In the rows, zero is written as 128.
One turn or mirror swaps these rows in pairs. Which row does each one swap with?
The rows were stretched afterwards, more along some directions than others.
Genor: [124 120 120 142 139 135 112 142 109 123 131 151 165 117 101 107 113 146]
namuf: [115 124 140 121 135 102 147 140 104 128 138 149 133 126 138 138 159 112]
gazap: [136 152 136 144 155 111 153 151 127  88 151 168 163 121 105 162 134 123]
San: [120 110 124 114 144 117 113 135  96 147 138 124 159 146 110 119 123 133]
fim: [ 97 116 130 134 116 118 110 142 117 139 115 165 131 122 128  90 124 134]
tupep: [149 139 133 127 147 133 128 140 120 117 151 149 142 131 127 181 116 111]
Lebe: [161 147 102 126 140 122 151 154 127 105 144 153 128 112 118 162 103 123]
Zasol: [137 141 140 134 160 106 125 162 123  69 152 154 153 130 100 204 141 132]
dador: [126 142 133 130 152 105 116 170  95  79 126 154 165 133 105 200 122 153]
Dumir: [ 89 124 138 137 155  91 100 144  98  81  96 154 168 108 110 186 144 121]
tarus: [137 141 156 148 167 118 143 144 118 117 171 145 154 138 113 114 121 132]
sep: [144 113 137 105 152  97 154 134 113 119 172 169 139 118  96 109 133 128]
Mar: [137 151 133 115 177 114 147 114 121 129 186 154 174 117 106 185 146  89]
sudu: [116 128 131 152 151 104 109 130  89 102 136 145 130 113 109 154 166 118]
nabiz: [123 131 112 122 145  89 117 128  89 113 115 130 143 119 133 159 133 113]
Nuzud: [151 128 123 113 161 139 136 114 134  98 156 140 174 110  90 159 126  98]
lig: [117 122 128 105 168 130 146 146 106 130 143 160 202 117 100 136 112 134]
bidem: [115 131 122 134 155 116 106 101 101 149 125 150 172 101 112 147 110 100]
bigal: [136 149 117 133 154 116 147 151 111 109 170 143 137 139 106 166 160 123]
vuf: [111 156 128 144 150  89 121 119  99 110 129 149 164 114 122 161 153 100]
dadog: [126 145 126 139 134  90 141 150  95 101 122 155 117 129 129 154 119 134]
tibub: [145 139 139 142 145 120 129 176 105  97 123 145 141 147 103 159 113 166]
vinov: [114 126 151 140 161 113 117 150 119 130 107 143 174 132 113 138  92 139]
Tiku: [113 113 155 126 147 135 113 136 125 102 118 159 168 129 102 124 151 140]
Zugul: [138 117 137 121 175 105 128 127 122 103 145 157 192 110 100 169 106 120]
Doga: [121 136 119 128 130 127 117 118 117 132 137 147 162 128 112 127  99 107]
lib: [ 93 137 120 137 142  87 104 107  97 121 145 135 146 122 121 176 132  98]
dori: [118 118 163 120 162 117 123 144 112 120 136 127 180 158 109 108 142 157]
boz: [112 119 144 121 135 123  98 140 122 108 135 171 136 109 103 142 143 135]
Vapeg: [143 148 155 138 150 121 114 147 144 113 125 107 164 147 130 161 148 121]
Rumu: [112  99 114 111 144 132 108 127 116 102 129 164 171 108  93 141 150 128]
dasuz: [ 92 113 147 120 144 112  99 124 102 116 137 186 147 115 104 158 159 133]
Mur: [111 114 123 100 132 157 110 138 130 160 150 154 153 148 125 128 137 126]
vutev: [153 129 161 130 142 120 118 153 156  89 127 150 130 123 110 142 120 124]
dami: [125 110 163 129 156  82 130 124 127  98 139 163 143 116  93 150 162 115]
labek: [135 147 110 129 143  94 148 125 104 109 166 178 142  99 117 182 131 104]
Mogu: [118 139 135 110 145  95 156 131 105 128 149 145 142 132 128 153 133 117]
lun: [146 131 122 136 161  87 129 109  92 101 148 146 164 116  89 177 126 105]
Kilu: [108 115 141 123 127 133  93 157 134 121 113 150 131 122 124 137 142 136]
Genis: [139 114 124 135 145  95 139 131 119 110 125 142 135  90 102 127 126 115]

Mogu is swapped with dori
Lebe is swapped with Rumu
sep is swapped with lig
gazap is swapped with fim

